In the data rows, zero lies at 7.5, halfway between 7 and 8.
Here are some points, each followed by its number:
4:11:10:4:9:4:13:5:8:8:6:5:7:6 0
8:11:7:5:5:8:11:5:12:11:2:6:6:3 1
8:10:7:5:7:9:6:10:7:5:7:11:6:8 2
9:10:4:5:8:6:5:6:6:7:8:11:7:10 3
10:9:6:8:7:9:4:1:12:9:7:3:8:11 4
3:7:6:6:9:7:7:12:5:8:7:13:10:9 5
5:10:8:5:6:6:10:4:7:8:7:7:13:9 6
11:4:8:7:13:10:7:7:9:7:6:10:4:9 7
5:6:4:7:5:6:5:8:9:10:9:6:3:3 8
4:8:7:9:5:7:8:9:10:11:6:2:6:5 9
8:12:8:5:11:6:10:9:7:10:7:8:10:9 10
7:7:9:5:7:8:7:8:10:9:11:5:8:5 11
5:7:7:8:6:7:6:6:7:9:7:5:7:8 12
7:7:5:5:4:5:5:8:8:9:10:4:6:2 13
4:11:9:6:6:6:8:4:5:7:7:7:12:9 14
7:6:5:11:7:5:10:8:8:8:7:8:11:5 15
5:10:8:6:6:6:11:5:8:7:7:7:12:10 16
13:11:10:9:3:11:8:4:8:6:5:9:4:5 17
7:7:5:6:5:4:5:7:6:9:11:5:7:3 18
3:8:10:5:11:8:7:5:8:5:6:4:3:11 19
2:6:4:9:7:9:8:9:8:13:10:4:11:11 20
8:9:5:4:7:10:6:12:6:2:6:10:5:7 21
6:12:11:6:11:4:12:7:9:9:4:6:10:8 22
4:8:9:5:10:8:7:5:7:6:6:5:3:10 23
5:6:5:10:8:8:8:9:8:9:10:8:12:10 24
7:6:8:8:8:8:1:10:7:1:9:10:11:12 25
7:6:7:7:9:9:6:6:5:8:9:11:11:3 26
7:5:7:8:10:9:2:11:9:2:10:10:10:12 27
4:8:6:6:9:7:7:13:5:7:6:13:10:8 28
5:12:7:5:6:7:11:7:4:7:7:6:11:11 29
6:6:7:6:8:8:6:8:10:10:14:7:9:5 30
4:5:6:12:10:9:5:6:7:11:10:6:10:10 31
11:10:8:8:3:9:9:3:9:8:4:9:1:3 32
7:9:12:8:7:9:11:9:6:2:8:10:5:6 33
10:12:8:6:5:9:10:6:10:10:3:7:6:5 34
9:7:5:11:6:9:5:0:10:8:8:3:5:10 35
10:11:5:5:8:6:6:5:6:6:8:12:6:9 36
11:5:11:7:8:10:6:10:6:6:8:7:2:6 37
6:5:7:8:9:9:1:12:9:1:11:10:11:13 38
4:7:5:8:11:8:10:8:2:5:0:12:4:4 39
8:6:5:13:6:4:13:11:13:8:7:6:7:10 40
6:2:4:9:2:11:6:5:8:6:5:5:6:4 41
8:6:9:9:8:10:2:10:7:4:12:8:10:11 42
10:4:9:7:14:9:8:10:11:7:5:8:7:10 43
9:5:3:13:5:2:13:9:11:7:5:8:8:9 44
12:13:7:7:4:9:10:4:9:7:3:7:3:2 45
8:5:3:11:6:6:11:7:9:7:5:8:9:4 46
4:6:7:6:9:7:6:13:5:6:6:12:9:9 47
8:10:7:9:5:8:8:9:10:14:4:6:4:9 48
6:8:6:8:5:8:7:7:10:14:5:7:4:8 49
6:9:6:7:5:6:6:8:8:9:8:6:3:4 50
11:4:7:7:12:8:8:8:7:7:3:11:6:11 51
5:3:5:6:6:10:7:12:4:5:6:10:9:7 52
3:6:7:8:10:7:6:13:4:6:6:11:9:9 53
4:8:7:6:9:7:9:15:5:10:8:12:9:7 54
9:6:4:11:5:3:11:9:11:9:7:6:6:11 55
4:7:5:9:8:9:7:8:7:9:11:8:12:10 56
8:9:8:9:5:7:8:9:10:13:5:6:5:9 57
9:8:11:9:8:9:9:10:9:5:9:10:7:8 58
9:7:4:7:4:3:10:9:11:8:7:5:4:13 59
11:3:10:5:13:9:5:9:14:8:9:6:7:10 60
6:12:11:6:11:2:11:4:7:9:6:7:8:7 61
8:6:3:12:5:3:12:9:10:7:6:8:8:8 62
7:5:5:10:3:9:5:4:9:5:6:5:6:5 63
8:12:6:4:7:4:8:7:6:4:7:11:8:7 64
6:6:7:8:8:8:0:10:7:1:10:10:12:13 65
13:5:11:6:7:8:5:11:8:7:9:8:2:7 66
7:7:7:9:6:6:9:7:7:8:9:10:11:3 67
8:5:2:10:5:1:11:9:12:7:6:6:7:9 68
8:8:12:9:10:14:10:9:6:6:10:10:8:7 69
14:11:10:10:3:11:6:5:6:4:7:9:6:5 70
9:7:4:2:5:6:6:7:5:6:8:11:4:8 71
3:10:9:2:10:6:10:3:8:7:6:4:5:5 72
11:10:12:8:8:8:10:9:8:4:9:9:5:9 73
8:8:5:9:8:7:4:1:10:9:8:2:7:13 74
8:7:9:10:8:10:1:11:6:3:12:9:10:12 75
2:7:4:9:7:6:7:7:7:12:11:6:10:13 76
5:8:6:8:6:8:7:8:9:10:9:8:3:4 77
10:6:5:12:5:7:5:2:10:7:7:3:5:10 78
9:6:13:8:7:4:6:7:1:6:10:5:6:8 79
3:2:4:6:6:11:5:11:5:5:7:10:8:5 80
11:4:10:6:13:9:8:9:11:6:6:9:5:10 81
8:8:11:8:9:13:9:10:7:8:8:9:8:7 82
3:3:4:6:8:11:6:13:5:4:6:9:8:7 83
7:3:5:8:5:12:5:6:6:5:4:7:8:6 84
4:10:9:2:9:4:11:4:8:7:6:6:6:7 85
8:6:9:6:9:9:7:7:11:9:12:6:8:8 86
Which two points above are nearest to each new point? Their numbers follow each, smallest number first.
9:12:6:5:8:5:8:8:6:5:7:11:8:7 36 64
7:8:12:6:6:3:7:8:5:8:11:5:10:9 14 79
4:7:7:9:5:7:6:6:7:9:7:4:8:7 9 12
8:11:6:4:8:9:8:10:6:5:6:10:7:7 2 21
7:8:9:6:6:9:7:7:10:9:11:6:7:5 11 86
3:7:5:9:6:7:7:6:7:12:11:6:10:12 20 76
11:12:7:6:5:8:11:6:11:10:4:6:6:5 1 34
11:3:9:6:10:7:6:9:13:8:10:6:7:10 60 86
5:3:5:8:5:11:4:7:6:5:5:8:9:5 80 84
5:7:6:9:10:8:9:8:2:5:1:12:5:4 39 53
11:5:11:7:9:10:6:11:7:6:8:7:1:6 37 66
10:4:8:5:14:10:7:9:14:7:9:5:5:10 60 81
7:8:7:8:10:7:9:7:5:6:0:11:5:5 39 51
7:12:7:5:13:6:11:8:7:10:6:7:10:9 10 22
7:6:10:9:10:13:10:10:6:11:9:9:8:6 69 82
7:7:5:10:7:4:11:8:8:8:6:8:11:5 15 46
9:7:11:9:10:13:9:11:7:9:8:7:6:6 69 82
13:9:9:11:4:9:5:5:4:5:10:11:8:6 17 70
14:9:9:10:3:11:5:4:3:2:8:8:6:7 17 70
11:4:8:7:13:10:8:7:9:7:6:9:5:9 7 81
7:6:6:8:11:7:9:7:4:6:0:11:5:7 39 51
9:6:12:7:8:5:6:7:2:5:9:7:5:7 37 79
8:8:12:7:6:3:7:9:6:8:11:4:8:9 11 79
11:12:7:7:4:9:9:4:9:7:3:7:3:2 32 45
7:7:10:11:11:13:8:10:7:10:6:8:11:7 69 82
9:10:10:6:9:9:5:7:4:7:10:11:11:3 26 67
4:6:5:8:11:8:10:9:3:5:1:12:5:5 39 53
8:13:7:4:13:7:9:10:8:10:7:10:11:10 10 22
3:6:3:9:7:6:6:6:6:11:10:6:9:12 20 76
8:6:14:8:8:5:7:9:4:7:11:4:6:8 37 79
6:11:10:6:11:3:10:4:7:9:7:7:9:7 22 61
4:11:10:4:8:4:13:5:8:8:6:5:7:6 0 85
8:11:7:5:7:9:6:11:7:4:7:11:5:8 2 21
4:9:7:8:5:7:8:8:9:11:6:3:6:6 9 12
7:7:7:5:5:8:7:7:9:11:11:5:8:4 11 30
5:5:6:11:10:9:6:7:8:10:10:6:10:10 24 31
9:9:11:6:11:10:4:7:3:8:12:12:11:3 26 69
8:11:6:5:8:8:9:12:7:5:6:11:9:8 2 28
7:7:10:10:10:12:8:10:7:13:6:10:10:7 69 82
11:10:7:7:3:8:8:4:8:8:5:9:2:3 32 45
10:5:6:8:12:8:8:9:7:7:4:12:5:10 7 51
6:2:4:8:5:13:7:7:7:6:5:6:8:7 41 84
8:10:10:6:7:7:5:6:4:8:10:11:10:2 26 67
9:8:5:10:9:7:4:0:10:8:8:2:7:13 4 74
8:8:15:8:5:4:8:8:3:8:12:6:8:8 73 79
7:8:10:10:11:13:9:9:6:13:6:7:10:7 69 82
9:6:13:8:8:5:6:8:6:8:10:5:5:9 37 79
3:6:4:9:7:8:8:8:8:12:10:4:10:11 20 76
8:7:8:8:9:9:6:7:5:8:9:11:11:4 26 67
11:3:9:5:11:8:5:9:13:7:10:5:7:11 60 86
14:11:10:10:3:11:6:5:5:3:8:11:6:4 17 70
8:10:7:5:8:10:7:11:7:5:7:11:6:8 2 21
7:7:10:9:9:13:9:10:8:11:10:9:8:6 69 82
8:5:4:4:5:6:5:7:7:7:9:9:3:6 8 71
7:7:11:12:11:14:8:10:7:11:7:8:12:7 69 82
